128 stands for zero in the data rows.
Here are some numbered points:
[132 129 145 122 118 113 129 118 107  92 143 132 139 128 130 124 142 123
 128 136 156 123 125  92] 0
[126 129 137 131  87 171 107 126 120 153 121 134 104 117 136 132 140 110
 156 109 142  91 135 151] 1
[132  54 169 131  83 124 172  88 160 130 129 229 127 119 130 124 120 129
 139 103 202 198 148 138] 2
[113 172 107 143 125 114 103 107  64 130 141  83 109 143 120 132 114 152
 115 101 124 141 137  86] 3
[108 148  87 139 149 127 138 130 102 170 131 132 128 125  93 132 121 155
 121 126 124 123 136 132] 4
[100 155  44 100 132 106  28 159  98 186 101 136  42  97 128 107 114 177
 124  72  39 123 127  53] 5
[115 124 100 126 122 119 115 131 127 160 109 172  74 119 147 130  95 143
 131 107 124 146 113 119] 6
[134 125 171  89 124 119 138 101 129 125 149 148 140 147 133 140 106 100
 137 135 196 160 120 170] 7
[119 164  60 100 169 101  98 132 119 121 143  80 118 122 136 115 146 129
  71 117  61 102 133 132] 8
[113 127 132 131 132 122 106 145 134 113 127 114 138 114 132 129 129 144
 131 109  96 103 148 102] 9
[113 136 132 122 139 114 175 105 134 121 139 132 130 146 114 161  88 109
 141 128 177 146 132 132] 10
[113 136 122 158 127 144 138 145 127 161 140 111 113  99  75 135 119 133
 133 126 118 130 156 144] 11
[178  90 163 114 110 138 162 109 190  98 143 132 183 143 130 130 147  94
 145 132 124 140 125 132] 12
[166 129  99 121 147 137  78 118 178 137 116 119 120 150 135 148 110 129
 139 124  95  51 132 107] 13
[122 119 144 130 111 151 154 124 144 159 143 138 134 134  98 149 115 101
 139 138 181 117 139 175] 14
[119 154 114 122 128 107 138  98  90 113 127  88 110 142 129 115 114 153
 107 117 122 148 119  85] 15
[113 164 116 132 107 156 101 141  95 156 117  99  87 117 159 124 137 140
 121 112 102  84 115 147] 16
[107 129 156 122 142 108  97 128  77  88 118 132 121 128 130 128 114 117
 129 128  92 133 128  79] 17
[118 128 139 171 121 137 128 118 100 159 142 132 124 128  68 131 122 122
 144 117 125 140 156 132] 18
[151 106 144 150 150 126 107 157 154  94 108 137 128 124 138 142 118 121
 115 126  90 100 118 103] 19
[103 128 156 167  96 146 137 126 112 132 112 125 128 110 167 129 114  97
 131 133 122 121 108 154] 20
[103 118 132 122 121 109 105 146 129 161 104 152 128 117 135 129 114 145
 125 104  88 134 125 104] 21
[101 131 162 183 156 137  93 187  95 157 117 111 106 109  96 146  95 116
 129 143  83  96 125 137] 22
[157 108 164 131  92 137 169  72 124  90 143 143 153 158 111 127 174 129
 139 134 221 198 161 131] 23
[173  78 153 122 122 137 159 122 188  85 132 172 186 130 121 144 146  89
 139 137 190 123 162 142] 24
[149 107 132 124 135 115 118 153 127 137 126 124 157 124 135 127 150 124
 128 126 110 131 142 103] 25
[122 140 112 154 119 158 115 146 104 153 146 104 122 119  83 137 118 133
 131 121 110 130 125 152] 26
[133 112 157 122  64 162 138  97 146 127 135 158 142 128 157 132 150  94
 150 140 206 142 126 167] 27
[113 133 144 115  90 147 125 118 125 152 119 132 114 114 130 127 141 112
 132 130 138 123 110 132] 28
[131 133 157 153 117 148 131 140 132 137 112 119 128 117 156 132 125 100
 140 141 124 101 108 165] 29
[113 170  88  90 127 100 119 138 127 152 133  81 104 126 143 106 114 167
  90 122  65 118 110 131] 30
[159  35 228 181  67 155 171  91 143  36 172 214 208  94  88 155 168  41
 210  96 242 240 212 150] 31
[112  93 111  84 140 137 173 126 167 155  98 173 121 137 194 103  98 134
 139 159 124 143  69 134] 32
[129 147 116 130 126 123 100 104 127 105 137  88 128 140 119 126 154 139
 129 126 140 142 139  96] 33
[102 140 174 164 127 109 119 164 113 128 116 116 128 120 139 162  54 106
 149 126  78 106 126 154] 34
Which two points above are nearest to each new point, looking only along the 6 directions in which the numbered points spread most? Their numbers follow each, nearest first.
[113 144 107 118 127 155 118 145 149 184 123 104  98 138 102 142 101 129
 128 154 124  77 134 132] 16 1
[113 158 108 115 127 114 138 133 127 136 128 113  93 128 133 132 110 129
 133 107  98 113 128 138] 4 16
[150 179  71 103 166 131  63 160 166 137 111 132 128 128 150 148 114 145
 139 125  84  20 125  89] 13 8
[138 113 162 134 113 137 141 118 107  90 146 133 122 139 114 129 163 113
 146 120 189 163 140  98] 0 10
[ 98 114 132 122 127 150 133 166 108 137 129 117 128 106  92 139 101 129
 143 141 124 141 142 154] 11 20
[113 113 131 105 146 129 119 130 127 112 108 132 135 152 130 145 116 128
 119 140 150  91 125 125] 25 28
[113 129 106 133 127 123  96 133 154 106 130 111 146 124 133 144 143 129
 116 126 124 112 135 114] 25 9
[104 155 122 122 149 115 123 118  93 144 129 119 128 122 121 134 103 120
 139 112 106 123 126 129] 4 26
[113 129 157 153 150 117 148 140 157  89 114 133 159 128 134 140 114 132
 115 126 124 136 127 140] 0 25
[164  83 162 122 116 144 172 112 191  84 137 161 188 149 135 134 141 110
 139 146 210 144 136 136] 24 12
[130 134 141 122 118 138 138 144 150 137 110 121 136 153 207 116 132 124
 139 178 151 123  39 165] 32 29
[118  80 153 122  96 117 138  82 155 132 129 208 126 119 130 120 135 109
 155 126 202 189 144 145] 2 27
[125 115 139 144 147 137 155 137 110  86 125 134 175 125 144 120 131 131
 108 141 124 172 120 139] 0 10
[208  93 146 105 132 133 150 125 209 107 119 165 170 161 130 133 125 125
 119 143 182 119 132 141] 12 24
[116 127 132 201 127 146 104 184 120 137 121 132 107 128  99 170  81 107
 146 136  80  93 139 132] 22 34
[111 129 163 152 111 146 168 118 116 137 146 136 158 128 130 120 133  98
 139 135 124 177 147 132] 10 7
[ 85 179  68 110 119 134 138 142  78 161 124 132  92 132 180 105 153 166
  89 118  58  76  88 109] 30 16
[113  87 114  79 127 137 138 136 173 163  95 166 108 136 195 112  92 133
  96 159 145 123  66 135] 32 6
[113 169  29 114 133 112  22 152  98 185 143 132  28 105 137 132 114 183
 124 126  27  80 144  51] 5 30
[130 148 138  66 148 114 151 110 167 147 125 138 113 166 134 138  93 124
 121 126 177  95 100 155] 28 10
[103 124 101 137 118 123  87 133 125 155 105 171  64 107 128 121 104 143
 134  98  83 123 135 100] 21 6
[136 120 165 122 108 111 142  83  68  81 143 122 128 114  97 103 166 129
 156 113 148 207 165 105] 0 23
[113 106 115 136 141 137 132 127  85  82 138 135 160 107 126 119 151 154
 113 114 109 193 157 134] 0 33
[122  94 171  98 135  96 234  72 105  97 143 132 165 153 126 119 123 112
 140 139 209 123 115 224] 7 10
[105 134  91 142 138 138 130 153  94 168 140 132 109 124 104 116 114 143
 109 129 109 121 127 128] 4 16
[175 129 148 122 155 116 165 127 195 100 115 150 128 150 148 132 122 136
 101 176 160 117 108 132] 12 7
[103 186  81 151 159 154 138 186 126 196 111 132  70 128 110 145  84 145
 139 138 124  47 108 144] 16 26
[101 114 222 211 126 137 117 148 113  73 109 113 121 128 146 163 100  59
 163 150 129 133 141 101] 34 20
[142 135 114 148 154 137  70 146 119 137 122 132 117 110 116 132 114 135
 139 109  72 111 154 132] 9 21
[176 110 124 106 128 122 153 110 175  93 134 154 170 144 141 132 126 125
 117 126 184 121 121 143] 12 24
[163 126 153 146 144 111 156 100 126 101 131 110 128 170 133 129 134 129
 128 150 171 168 102 137] 10 0
[110 129 132 130 125 120 124 139 117  94 122 125 180 123 154 132 135 107
 121 127 112 154 139 132] 0 25
[113  98 147 116 116 135 130 132 177 137 128 152 177 134 136 133 114 106
 135 146 168 133 152 117] 12 7
[176  97 173 142 107 116 180  54 114  86 152 151 145 157  82 129 166 130
 159 125 219 207 154 160] 23 7
[154 124 172 137 125 103 176  96 133  91 136 132 135 128 123 129 140 125
 139 150 124 170 113 147] 10 0
[175 129 139 120 134 123 138 131 171  98 130 154 168 128 123 148 127 123
 121 126 168 123 125 154] 12 24
[126 133 132 147 123 145 138 118 116 152 138 132 122 122  86 129 128 126
 130 126 124 119 156 142] 11 26
[102 143 142 122 150 152  94 188  98 155 121  98 101  92  99 135  99 107
 143 139  69 123 125 149] 22 34
[ 67 129  52 122 140 119  73 156 101 200  81 114  69 114 161 111 117 176
 104 106  37  91  97  71] 5 30
[174  82 148 122 135 137 162 157 154 137 123 141 129 138  90 112 124 132
 112 156 151 130 115 129] 28 25
[158 129 146 134 127 129 170 106 157  74 134 155 178 120 126 132 158 116
 125 132 192 123 140 136] 12 24
[112 169 122 151 127 155  85 129  78 141 143 132  87 101 130 133 114 116
 152 103  80  93 140 132] 26 11
[147 179 132 112 177 137  65 174 161 137  94  75 128 139 153 150 106 129
  93 136  52  26 102  99] 13 8
[136  96 125 107 138 115 138 119 171 137  96 132 108 128 160 112  91 136
 117 134 146 156  85 141] 32 28
[182  95 146 131 120 137 150 109 184  84 138 158 179 134 113 136 141 124
 143 122 193 123 161 125] 24 12
[164 129 178 140 105 148 138 118 152 124 157 174 128 133  63 130 135 129
 152 149 226 211 125 209] 27 23
[106 112 170  98 120 118 196 107 121 137 142 146 154 128 130 136 118 105
 144 146 186 123 114 165] 7 10
[100 167 125 122 148 101 114 118  91 130 132 102  86 128 128 122  93 129
 133 121  89 122 125 136] 4 3
[129 132 151 168 150 137 136 163 128 156 143 112 108 128 103 146  95 120
 125 160 105 124 118 132] 20 29
[155 112 140 122 109 154 184 113 169 158 147 143 161 152 113 135 129 119
 117 177 124 142 120 179] 14 27
